Each path below is one point turned by a fixed rotation once a step. After each direction that follows a path, write how fast that rotation turns it, in degrees per step (0 if it stays still).
Each turn is a multiple of 5 degrees from 10 to 175, or 0.
Each row of a path follows its step; steps can be skipped.
Rotation 1:
step 4: +1.36 +2.11 -1.70 +0.49 +1.91 +2.39 +0.07 +1.04 +1.46 +1.35 +0.55 -1.31 -0.34 -0.76 +3.39 -0.21 +1.27 -0.83 -4.52 +1.09 -1.74 +0.56 -3.59 +3.77 -1.91 +0.03 -1.86 +2.70 -0.48 -0.57 +0.15 -0.27 +0.62 +0.21 -0.73 +0.76 -2.90 -0.47 -2.55 -0.03 +0.13 -0.78 +0.19 +0.52 +2.19 +1.30 -0.03 -0.20 -2.00 -0.40 -1.64 -0.47 +2.04 -0.90 +1.10 +0.62 +1.80 -0.41 -1.57 -0.34 +1.58 -1.96 +1.54 +0.78 -0.66 -0.48 +2.19 -0.20 -2.12 +1.70 -2.01 -1.98 -0.63 -0.93 -1.19 +0.10 +1.14 -0.86 -1.94
step 7: +0.99 +1.01 -0.31 +1.24 +1.15 +0.34 -0.83 +2.15 +1.65 +1.73 -1.75 +3.52 -1.13 +1.27 +4.54 +0.01 +1.96 +0.78 -0.50 +0.20 +0.53 +0.85 -0.40 +0.56 -2.96 -0.99 +1.01 +1.08 +0.18 +0.91 -1.62 +1.11 +0.48 +1.29 +0.57 -0.19 -2.50 +2.35 -3.37 +1.99 -0.02 +0.07 -1.80 +0.35 -1.45 +2.06 +0.78 -1.21 -2.97 +0.14 +0.01 -0.43 -0.19 -0.47 +0.93 +0.63 +0.72 -0.84 +0.01 -0.40 +3.42 +0.24 -1.09 +1.36 -2.42 +0.35 -2.39 -0.84 +0.89 -0.22 -1.66 -2.61 -0.96 -1.59 -0.38 +0.96 +3.14 -2.33 -1.93
step 8: -1.58 +1.26 -1.02 -0.41 +0.81 +0.02 -0.57 +0.85 -0.83 -0.42 +0.68 +3.31 -2.22 -0.74 +2.07 -0.82 +1.08 +0.85 -2.32 -0.36 -3.12 +0.19 -1.24 +1.32 +0.45 +0.39 +1.35 -0.42 -0.11 -0.38 +0.56 -1.67 +0.79 -1.21 -2.14 +2.33 +0.35 +2.05 +0.07 +2.03 -0.81 +0.55 +0.58 -1.17 +2.35 +2.12 -0.88 -3.52 -2.19 +0.92 -1.26 -1.37 -0.25 -2.16 -0.05 +0.65 -0.04 -2.06 +1.95 -0.07 +0.87 +2.23 -1.60 +2.22 -0.09 -0.10 +1.80 +0.82 -0.55 -1.17 +1.18 -3.26 +1.20 -1.99 +1.56 -2.82 +1.39 +3.75 +0.87
step 12: +0.06 +1.27 -1.24 +1.49 +2.49 +1.52 +0.11 +0.11 -0.23 +0.33 +4.02 +0.48 -1.18 +2.57 +3.17 -0.88 +1.49 +1.22 -1.05 -2.92 +0.46 +0.33 +2.44 +0.88 -0.04 -2.26 +1.18 -1.46 -0.92 -0.32 +1.27 -1.43 -2.36 +1.56 +1.08 -0.23 -4.20 +0.25 -0.36 +0.51 -2.34 +3.03 +0.14 +0.41 +3.54 +0.73 -0.88 +0.59 -1.89 -0.86 -2.27 +0.20 +2.39 -0.56 -1.91 +2.39 +1.03 -1.41 -1.45 +1.47 -0.63 +0.50 -0.14 +0.07 +1.01 +1.06 +0.47 +0.73 -0.74 -0.02 +0.02 -1.19 +1.84 -1.88 -0.63 +0.86 -0.38 -0.39 -1.93
step 16: +0.16 +1.53 -0.77 +2.61 -1.35 -0.55 -1.13 +0.53 -0.97 +0.11 +0.56 +1.09 +0.47 -1.22 +2.82 +0.86 +3.03 +3.06 +0.54 +1.37 -1.53 -2.55 +0.26 -1.66 +1.88 -1.18 +2.37 -0.07 -0.35 +0.00 +1.43 -0.17 +1.24 +0.54 -3.20 +0.41 -1.22 +2.23 -2.39 +0.38 -0.01 +1.63 +1.09 -2.51 -1.28 +1.50 +1.15 +0.16 -2.54 +1.83 -1.96 -0.96 +0.68 -0.07 -1.30 +0.10 +0.40 -2.73 -1.85 +0.98 -1.09 +0.99 +2.11 -0.29 -2.05 -2.26 +0.23 +1.64 -0.65 -2.88 -2.83 -0.14 -0.47 -2.12 -1.14 -2.39 -1.47 +0.36 +0.22
step 18: +1.12 -0.54 -1.08 -1.77 -0.14 -0.42 -0.19 +1.94 +0.78 +0.69 +1.49 +3.11 +0.24 +1.91 +1.91 -2.36 +0.34 +3.05 -0.92 +0.17 -0.43 +0.71 -2.42 +1.39 +0.81 +2.97 -0.07 -0.92 -1.16 +0.18 +0.71 +1.05 -0.10 -0.75 -0.56 -2.03 -0.40 +2.77 +0.49 +2.79 -1.74 -2.12 -1.32 +0.42 -0.32 +2.09 +1.49 +0.46 -2.29 -0.85 -1.89 +0.82 -1.28 +1.50 -0.51 +1.03 +2.09 +1.92 +1.91 +1.07 +0.16 +2.02 -0.85 -1.58 +1.88 -0.51 -1.32 +3.39 -0.07 -3.59 +0.50 -1.29 -0.85 -1.91 +1.46 -1.41 +1.91 -2.36 +1.66
step 19: +2.43 -1.31 -2.85 +0.86 -0.07 -1.34 +1.16 -0.10 +2.49 +0.24 +2.14 -0.25 +0.39 -1.11 -1.70 -1.21 +1.71 -0.89 -2.07 -0.34 -0.21 -1.10 -2.28 +0.54 +2.31 -1.14 +1.10 -0.14 -1.14 -0.21 +1.91 -0.18 -3.04 +0.61 -0.99 +0.93 -0.28 +2.34 -1.04 +2.72 -0.72 +0.89 +0.62 -3.14 +1.12 -0.27 -0.34 +0.87 -2.57 +1.15 -1.39 +0.20 -1.91 +2.76 -1.30 -0.14 +0.53 -2.59 -0.69 -0.03 +2.26 +2.17 +0.54 -0.32 -4.15 -0.05 +1.37 +0.35 +0.46 -3.22 -1.85 -1.66 +1.20 -0.05 -0.68 -2.63 +0.66 +0.67 +0.49
step 20: +0.31 -0.30 -0.43 -0.52 +0.52 +0.81 +1.86 +0.04 +1.62 -1.33 +1.74 +0.09 -1.01 +1.03 +1.85 -2.85 +0.99 +2.18 -0.28 -2.31 -1.93 +1.23 -0.93 +1.27 +1.46 +0.60 -0.72 +2.06 -0.82 +1.26 +0.36 -0.02 -1.71 +0.19 -1.33 +2.57 -1.45 +1.69 -2.64 +0.43 -2.98 -0.17 -0.50 -1.57 +0.12 +2.09 +0.21 +2.18 -1.74 -0.45 +0.28 -2.43 +4.37 +2.71 -0.11 +0.10 -1.97 -1.56 +0.57 +0.56 -1.28 +0.61 -0.47 +0.24 -3.30 -0.67 -0.47 +1.19 -1.46 +1.25 -0.73 +0.04 -0.61 -0.96 -2.45 +4.15 -0.50 +0.09 +1.83
step 22: +0.91 +1.13 -0.54 +2.23 +1.25 +0.78 +0.75 -1.46 +1.56 -1.40 +2.64 -0.50 +2.74 +0.26 +1.49 -1.95 +0.45 -0.16 -2.68 -0.82 +1.68 -0.16 -0.50 +3.03 +3.07 +0.62 -0.56 -0.18 +1.36 +0.86 +0.22 +0.36 -1.22 +0.39 +1.02 -1.81 -1.96 -0.35 +0.02 +2.64 -0.98 +0.68 +2.03 +0.02 -0.63 -0.62 +3.54 +0.08 -3.29 +1.21 -0.17 +2.51 -0.32 +2.68 -1.26 +1.15 -1.91 -0.78 -2.38 -2.24 +0.53 +3.16 +0.57 -0.67 -1.82 +1.79 +1.24 +1.30 +1.19 +0.27 +1.13 -2.00 -1.54 -0.03 +1.23 -0.74 +1.22 -0.42 -2.40
+0.20 -0.10 -0.02 +0.57 -0.21 -0.11 -0.19 +0.42 +0.14 +0.10 -0.72 +0.45 +0.04 -0.18 +0.46 +0.29 +0.32 -0.57 +0.10 +0.25 +0.56 +0.10 +0.16 -0.42 +0.37 +0.39 +0.23 -0.19 +0.54 +0.45 -0.18 +0.57 +0.70 +0.22 -0.38 +0.20 +0.12 +0.17 -0.04 +0.07 -0.18 +0.49 -0.17 +0.18 -0.28 +0.54 -0.01 -1.17 +0.06 +0.50 -0.30 -0.46 -0.18 -0.46 +0.29 -0.67 -0.52 +0.05 +0.50 +0.43 +0.10 -0.04 +0.68 -0.01 +0.35 -0.44 -0.05 +0.10 +0.11 -0.42 +0.08 -0.43 -0.17 +0.10 +0.48 +0.08 -0.36 -0.10 -0.37 -> 40
+0.72 -0.08 +0.32 +0.03 +0.03 -0.19 -0.34 -0.34 +0.38 -0.04 -0.20 +0.32 -0.36 -0.30 -0.32 +0.06 -0.14 -0.29 +0.49 -0.03 +0.03 -0.29 +0.39 +0.30 +0.11 -0.23 +0.05 -0.16 -1.04 -0.07 +0.38 -0.05 -0.44 +0.13 +0.00 +0.16 +0.15 +0.55 -0.48 -0.09 +0.00 -0.88 +1.13 +0.73 -0.27 +0.44 -0.21 +0.07 +0.04 +0.05 +0.10 -0.32 -0.59 -0.03 -0.20 -0.10 -0.45 -0.02 +0.03 +0.64 -0.37 -0.28 +0.24 -0.41 -0.17 +0.43 -0.23 -0.02 +0.46 +0.31 +0.32 -0.73 +0.05 -0.03 -0.60 -0.13 +0.31 -0.36 -0.14 -> 85
+0.53 -0.02 -0.96 +0.16 -0.17 -0.42 +0.54 +0.17 +0.78 +0.27 -0.17 +0.43 +0.58 +0.14 -0.49 +0.02 -0.11 +0.64 +0.59 +0.38 +0.09 +0.14 -0.07 -0.64 -0.25 -0.41 -0.04 -0.36 -0.11 +0.27 +0.28 +0.45 -0.33 -0.17 +0.11 +0.28 +0.48 +0.09 -0.01 -0.72 +0.19 -0.20 -0.22 -0.04 +0.02 -0.85 -0.11 +0.20 -0.45 +0.16 +0.28 -0.37 +0.32 +0.53 -0.07 +0.00 +0.14 -0.13 +0.43 -0.25 +0.65 +0.22 -0.11 -0.01 +0.23 +0.18 +0.24 +0.38 +0.72 -0.02 -0.11 -0.18 +0.05 +0.61 +0.50 +0.35 +0.21 -0.23 -0.30 -> 85
+0.22 -0.30 -0.02 +0.47 +0.02 -0.16 -0.59 +0.13 +0.56 +0.50 -0.44 -0.21 -0.04 +0.04 -0.65 -0.89 +0.74 +0.31 +0.14 -0.23 +0.44 +0.12 -0.23 +0.02 -0.47 -0.05 +0.62 +0.29 -0.11 +0.51 +0.53 -0.57 -0.15 +0.18 +0.52 -0.35 +0.14 -0.34 +0.20 +0.32 -0.20 +0.33 -0.52 +0.01 -0.25 +0.37 +0.57 +0.34 +0.41 +0.55 -0.46 +0.22 -0.35 -0.25 +0.42 -0.18 +0.11 +0.00 +0.47 -0.48 +0.08 -0.08 +0.02 +0.14 -0.59 +0.45 -0.03 -0.57 +0.02 -0.39 -0.28 -0.21 +0.27 -0.11 -0.34 +0.15 +0.62 +0.28 +0.10 -> 90
+0.15 +0.43 -0.05 +0.45 +0.31 -0.63 +0.36 +0.01 -0.09 -0.50 -0.23 +0.28 -0.09 +0.29 -0.02 -0.23 -0.09 -0.12 -0.49 +0.71 +0.49 +0.32 -0.13 +0.03 -0.26 +0.13 +0.39 +0.09 -0.44 -0.13 -0.74 -0.49 +0.32 -0.18 +0.14 +0.36 +0.12 -0.25 -0.26 +0.16 +0.20 -0.22 +0.55 +0.29 +0.07 -0.74 +0.04 -0.46 +0.26 +0.25 +0.26 -0.53 -0.04 -0.48 +0.06 -0.54 +0.94 +0.19 +0.03 -0.28 +0.12 +0.10 -0.54 +0.45 +0.53 +0.52 +0.33 -0.76 -0.51 +0.21 -0.04 +0.02 -0.21 -0.18 -0.68 +0.17 -0.48 -0.34 +0.06 -> 10
-0.05 +0.54 +0.08 -0.35 +0.20 +0.43 +0.33 +0.16 +0.01 +0.13 +0.26 -0.31 +0.16 +0.47 +0.15 -0.20 -0.37 -0.48 -0.43 -0.11 -0.26 -0.19 +0.48 +0.66 +0.36 -0.77 -0.02 -0.33 +0.04 +0.30 -0.73 +0.26 -0.12 -0.33 +0.29 -0.27 +0.62 -0.07 -0.02 -0.35 -0.32 -0.38 +0.17 +0.23 +0.45 -0.12 +0.36 -0.18 +0.18 +0.41 -0.68 -0.36 +0.22 +0.19 -0.09 -0.34 -0.31 -0.33 -0.28 -0.24 -0.21 +0.42 +0.87 -0.17 -0.50 +0.17 +0.22 -0.95 +0.31 -0.64 -0.42 +0.13 +0.11 +0.48 +0.14 +0.65 +0.15 +0.14 +0.01 -> 135
-0.11 -0.85 -0.09 -0.32 +0.18 +0.15 -0.21 +0.08 +0.63 +0.07 +0.04 -0.03 +0.10 -0.26 +0.43 -0.51 +0.06 -0.47 -0.91 +0.56 -0.01 -0.29 -0.38 +0.14 +0.23 +0.25 -0.21 -0.45 -0.32 +0.53 +0.05 +0.27 -0.13 +0.14 +0.02 +0.34 +0.24 -0.12 -0.05 -0.38 -0.02 -0.54 +0.06 -0.46 -0.41 +0.33 -0.04 +0.04 +0.44 -0.30 -0.19 -0.26 +0.58 +0.26 +0.72 -0.53 +0.46 -0.45 -0.19 -0.18 -0.09 +0.61 -0.28 +0.29 -0.16 -0.12 -0.82 +0.63 +0.01 +0.15 -0.48 +0.28 -0.24 +0.18 -0.40 -0.82 +0.15 -0.23 -0.23 -> 25
